array([[127, 128, 131, 130, 127, 130, 128],
       [128, 128, 130, 129, 127, 130, 128],
       [125, 127, 141, 146, 131, 140, 125],
       [135, 124, 140, 151, 131, 141, 120],
       [137, 126, 138, 137, 128, 138, 127],
       [143, 125, 143, 144, 127, 143, 125],
       [122, 130, 151, 147, 131, 147, 132],
       [127, 130, 150, 142, 129, 147, 134],
       [123, 129, 147, 145, 130, 145, 131],
       [134, 129, 150, 140, 128, 148, 134],
       [144, 124, 144, 145, 127, 145, 125],
       [127, 128, 130, 129, 127, 130, 127],
       [126, 126, 144, 153, 132, 143, 123],
       [140, 127, 149, 140, 127, 148, 132],
       [131, 126, 135, 140, 129, 135, 123],
       [129, 125, 141, 150, 131, 140, 122]])
Indices start at 1.
The entry in the bottom-left corner -> 129
Read off the entry at row 3, column 1.
Answer: 125
The entry in the top-left corner -> 127
The entry in row 2 and column 2: 128
The entry just left of the smallest entry -> 141
The entry at row 1, column 3 is 131
Read off the entry just left of the largest entry.
Answer: 144
Read off the entry in row 1 and column 2.
Answer: 128
The entry at row 3, column 3 -> 141
Read off the minimum.
Answer: 120
Read off the entry in row 2 and column 1.
Answer: 128
The top entry of the column that holds the smallest entry: 128
The entry directly below the smallest entry -> 127
Read off the bottom-right entry.
Answer: 122
Read off the top entry of the column that holds the largest entry.
Answer: 130
The bottom entry of the column that holds the largest entry: 150

a =
array([[106, 106, 111, 152, 112, 101, 129],
       [107, 116, 122, 135, 136, 112, 143],
       [138, 122, 150, 122, 111, 144, 112]])
The bottom-right entry: 112
Report the entry directly below 136.
111
The minimum is 101
The entry in the top-right corner is 129
The smallest entry in the first column -> 106
Report the 3rd entry, reading row by row.
111
The entry just right of 107 is 116
Report the entry just left of the smallest entry.
112
The largest entry in the last row is 150
The entry directly above the centre entry: 152
Report the entry in the bottom-left corner.
138

[[106 106 107 107 149 149]
 [150 150 149 149 106 107]
 [150 150 149 149 107 107]
 [150 150 149 149 106 107]
 [107 106 107 107 149 149]
 [150 150 149 149 107 107]
 [106 106 107 107 149 149]
 [106 106 106 106 150 150]
 [150 150 149 150 106 106]
 [150 150 149 150 106 106]
 [150 150 150 150 106 106]
 [106 106 107 106 150 150]
 [105 106 106 106 150 150]
 [149 150 149 149 107 107]
 [105 106 106 106 150 150]
 [150 150 150 150 106 106]]
Counting starts at 1.
The entry at row 1, column 2: 106
The entry in the top-right corner is 149
Give the bottom-right entry.
106
Give the entry at row 1, column 3.
107
The entry in the bottom-left corner is 150
The entry at row 3, column 2: 150
The top-left entry -> 106
The entry at row 2, column 1 is 150
The entry in row 3 and column 3: 149
The entry at row 2, column 3 -> 149

Questions about the array below. Counting starts at 1.
1) Find the entry just left of 105.
2) Find the entry just left of 126.
3) Find the entry in row 1 and column 1.
4) Find the top entry of the column that holds the largest entry.
5) Find the entry directly below 145.
6) Find the bottom-left entry.
7) Find the top-right entry.
8) Find the entry directly below 128.
[[109 122 136 113 120]
 [145 152 127 105 120]
 [121 118 121 139 118]
 [117 128 130 114 126]
 [118 118 139 119 120]]
1) 127
2) 114
3) 109
4) 122
5) 121
6) 118
7) 120
8) 118

[[129 132 129 128 131 131 129 125 129 126 123]
 [127 129 120 125 137 138 121 125 126 121 121]
 [123 125 130 127 137 134 124 122 129 124 123]
 [132 132 129 132 118 119 136 137 131 135 138]
 [129 131 124 125 133 132 126 122 125 127 123]
 [127 132 135 135 118 121 136 149 136 128 143]
 [129 127 129 127 133 132 126 119 127 129 121]
 [124 125 130 126 128 129 126 131 128 123 128]
 [128 128 128 125 133 131 126 122 126 128 123]
 [122 123 126 123 139 138 120 119 125 122 116]
 [126 124 132 127 128 131 126 122 126 131 121]
 [130 129 124 125 128 129 127 128 127 129 131]
 [129 131 132 128 126 123 132 125 127 131 128]
 [125 125 129 127 128 129 126 125 127 130 126]
 [129 132 128 130 118 121 133 146 132 127 143]]
Indices start at 1.
What is the entry at row 3, column 3?
Answer: 130
What is the entry directly above the centre entry?
Answer: 132
What is the entry at row 1, column 3?
Answer: 129
What is the entry in row 2 and column 3?
Answer: 120
What is the bottom-right entry?
Answer: 143
The entry at row 2, column 1: 127
The bottom-left entry: 129
The entry just left of the centre entry: 128
What is the entry just right of the largest entry?
Answer: 136
What is the entry at row 1, column 2?
Answer: 132
What is the entry at row 1, column 1?
Answer: 129
What is the entry in the top-right corner?
Answer: 123
The entry in row 3 and column 1: 123
The entry just left of the largest entry is 136
The bottom entry of the column that holds the largest entry -> 146
What is the entry directly below the smallest entry?
Answer: 121
The entry directly below the centre entry: 131
The top entry of the column that holds the largest entry -> 125
The centre entry -> 129
The entry just right of the centre entry: 126
The entry directly above 139: 133
The entry directly below the largest entry: 119
What is the entry at row 3, column 2?
Answer: 125

grid =
[[138 138 118 118]
 [128 128 128 128]
 [131 131 125 125]
 [155 156 100 100]
 [131 131 125 125]]
Counting starts at 1.
The entry at row 2, column 1: 128
Read off the bottom-right entry.
Answer: 125
The entry in row 1 and column 2 is 138
The entry in row 2 and column 3: 128
The top-left entry is 138
Read off the entry in the top-right corner.
Answer: 118
Read off the bottom-left entry.
Answer: 131
The entry directly below the largest entry is 131

Questions about the array below. Counting starts at 1.
1) The entry in row 1 and column 1?
2) The entry in row 2 and column 2?
3) The entry directly below 145?
4) The entry in row 1 and column 3?
5) The top-right entry?
[[150, 115, 135, 128, 153, 130, 148, 154, 113],
 [111, 145, 126, 132, 109, 130, 113, 107, 147],
 [150, 115, 135, 128, 152, 130, 148, 153, 113],
 [111, 146, 126, 132, 108, 130, 113, 107, 147],
 [111, 146, 126, 132, 108, 131, 112, 106, 148],
 [150, 115, 135, 128, 153, 130, 148, 154, 113],
 [150, 115, 135, 128, 153, 130, 148, 154, 113],
 [150, 114, 135, 128, 153, 130, 148, 154, 113],
 [111, 146, 126, 132, 108, 131, 113, 107, 148],
 [110, 146, 126, 132, 108, 131, 112, 106, 148],
 [149, 115, 135, 128, 152, 130, 148, 153, 113],
 [110, 147, 126, 132, 108, 131, 112, 106, 148],
 [150, 115, 135, 128, 153, 130, 148, 154, 113],
 [111, 146, 126, 132, 108, 130, 113, 107, 147]]
1) 150
2) 145
3) 115
4) 135
5) 113

array([[117, 117, 134, 123, 141, 119, 128, 123, 136],
       [131, 113, 125, 129, 131, 150, 103, 138, 109],
       [131, 128, 121, 126, 132, 138, 133, 120, 129]])
Rows and columns are numbered from 1.
Find the top-right entry.
136
The entry in the top-left corner -> 117
The bottom-right entry: 129
The entry just left of 120 is 133
Find the entry at row 3, column 1.
131
Find the entry just left of the largest entry.
131
Find the top entry of the column that holds the smallest entry.
128
Find the largest entry.
150
Find the entry at row 3, column 2.
128
The entry directly above 126 -> 129
The entry at row 1, column 3: 134
The entry just right of the smallest entry is 138
The entry at row 1, column 2: 117
The entry just right of 132: 138
